Rotation paths and how fast each direction turns (degrees a step)
Each turn is a multiple of 5 degrees from 10 to 175, or 0.
Each row of a path follows its step; steps can be skipped.
Path 1:
step 1: [ -2   5 -17  -9  -7   2   6  -7   4   9   0   0  -9   8   2  10  10   9
  -6   2   3   6  10  17   3  -2  16  12   8 -10  -9 -13   3   8  15   2
   0 -25 -22  11   7  -4   4 -14 -13  11   4  -3  -6   4   2  12   3  -6
 -10   2   7  13  -6   5  -7   1   6   3   1   2   0  -3 -14  -8   4  11
   7  -1]
step 3: [ -5   8  11  -1  -8   8  -3  -5   9  -9   4  10  16   4  -8   2  -8  -2
 -12   2  -3  -9  -6 -25   4   4  -5   9   5 -10   4  -1  -5  -9   0  -2
   4  18  -9   0  -1   2  16  22  -4 -10 -10   7  -9  13  -6  -2 -10  -6
   7 -13  11 -16   0   7  -1 -19 -13  -5  -2  10   9   3  -1   2  -6   5
  -4  -6]
step 4: [ -3  -6  -3  -3  -1  -3  -5   0  13  -4 -12   2  -5   0  17  -2   9   5
  -4   5 -13   9  12  -7   6   8   2  -7  -5   3   9  -2  12  -8  21   0
   4  -5  -4  -1   6 -14  -7 -13  10   6   4  13   7 -11 -13  11 -15  17
   5   2   9   0   3   2   6 -15   2   8   6  -2 -24  -4  -2  10 -19  13
  -1  -3]
step 5: [ 10   5   7   4   4   3   6 -10 -16   3  -6  -1  -4   5   8   6  -5  -4
   6   7   3  -6  15  13  -3   6  -5   6  -9   9 -10  14   4  16   5  27
 -10  -1   3  -6  -6  -3  -8   1   3 -13  -4  -6  -5  -7  -3   6   5   7
  -6  -2  -9  -8   6  -6  19   1   7   0   0  -3  -6  14  19 -11   4  -5
  13  21]
step 6: [-14  -5 -13   1   7   0  -1   8   4  -7  -7   8  -5   1 -25 -13   4 -13
   2  28   1 -21  -2  -1   3  -9   5   3   7   0  -3   8  -7  -3   1   2
   4   5   0   2  -5   5   3   7 -19   4   7  -5   4  15 -10 -18  16  -5
  -9   2  -8   7  -1  -7  -2  -4  -9   5   5   2   3   8  -2 -10  -8 -16
   2  -2]
step 7: [ -7 -11   2   2  17  -3  -8   1  15  -5  10  -8  13  -7   4 -11  -2 -10
   0  -6   8  15 -25 -10   1  -3   1 -16 -11   0  -7  -6   6  -9   2  -5
  16   1  21   3  16  -7  -6  -4   1   4   6  -9  14  -3  -8  -4  -8   3
  -1  -7   1   8  -8 -11   5   4  -2 -18  -5   0  -3 -15   3   7   4   3
   2   7]
step 9: [  9   6  -3   2  10   0  -2  -4  -5   6   4 -10 -23  -5  -4   3  15   8
  19   3  -1  13  14   8   8  -5   4   4   5   3  16  -7  -2   8 -17 -15
  -5  -1   3  -2 -12  11  -1  -8  -5   5  13   8   4   8  -2 -13  -4  -6
   7   1 -13  -4  -3  10   2  -2   2   7   6   2 -16   7  -7 -10   0 -17
  -3 -19]
step 13: [ -1   1   3   2  -5 -23   4   4 -10   9  11   8   0   6   8  -3  23  11
 -24   3   3 -12   6 -11  -4   3 -12   3  -4   2  -1   2  -2  13   9 -13
  -8  -2  -3  14 -11   5   1   0  -9  -8  -3  -4   3   5   4   2  22  10
   2  13   3 -14   7   3   0   8 -11  12   3   7   4   5   0  12  -4   0
  -4  12]
step 14: [-20  -2  -9  -7   2  -8   4  -2   7   3 -11  -4 -16  10  -3   1  -5  11
   5  12  -4   8 -13 -14  -7  -3   9  12  -2   2 -16  15  -6   3  -2  10
  -1   2  15  -1 -19   5   6 -17  16   2  -9   1   4 -12  -2   8   3 -18
  16   6   2   4 -14  -5   3  -6  -1  -9  -4  10   6  -6  -4   4  -6   2
   3  -4]
Speeds:
[ 3 -1  2  4 -5  3  1 -2 -2 -1 -3 -1  1 -2  0  1  2 -2  1  3 -2  4  2 -3
  1 -1  1  3  1  1  0  0  0  1 -3  3 -2  3 -1  0 -2 -2  1 -2  0  1 -3  2
  2 -1 -1  0  2  1  2  4  1  1 -3  3  2  1  3 -3  2  1 -3  0  3  3 -1 -1
 -3 -3]	70
[ 1 -3 -4  2  1  0  2  2  4  2  2 -1 -2  1 -2 -2 -1 -1 -1  3  0  1 -1 -1
 -3  2  0 -2 -1  0  3  4  1  3  2  1 -1  2  2  2 -1  4 -3  3  0  1 -4 -1
 -4  0 -1 -1  1  2  0  3 -5  3 -2  2  1  1  1 -3  2  0 -1 -1  0  1  2  4
  0  3]	45
[ 1 -1 -1  3 -1 -1  1  0  0  1  3  3  2 -1  5  3  3 -1  2  1  2  1  1 -2
 -5  2 -3  0 -4  2 -2  4 -2  1 -1  0 -1  1  0 -2  3  1 -2 -1  0 -3 -1  2
  3 -2  2 -2  0  0 -1 -1  4  3  3  1 -3 -1  0  4 -1 -2  1 -3  3 -1  4  0
  1  2]	130
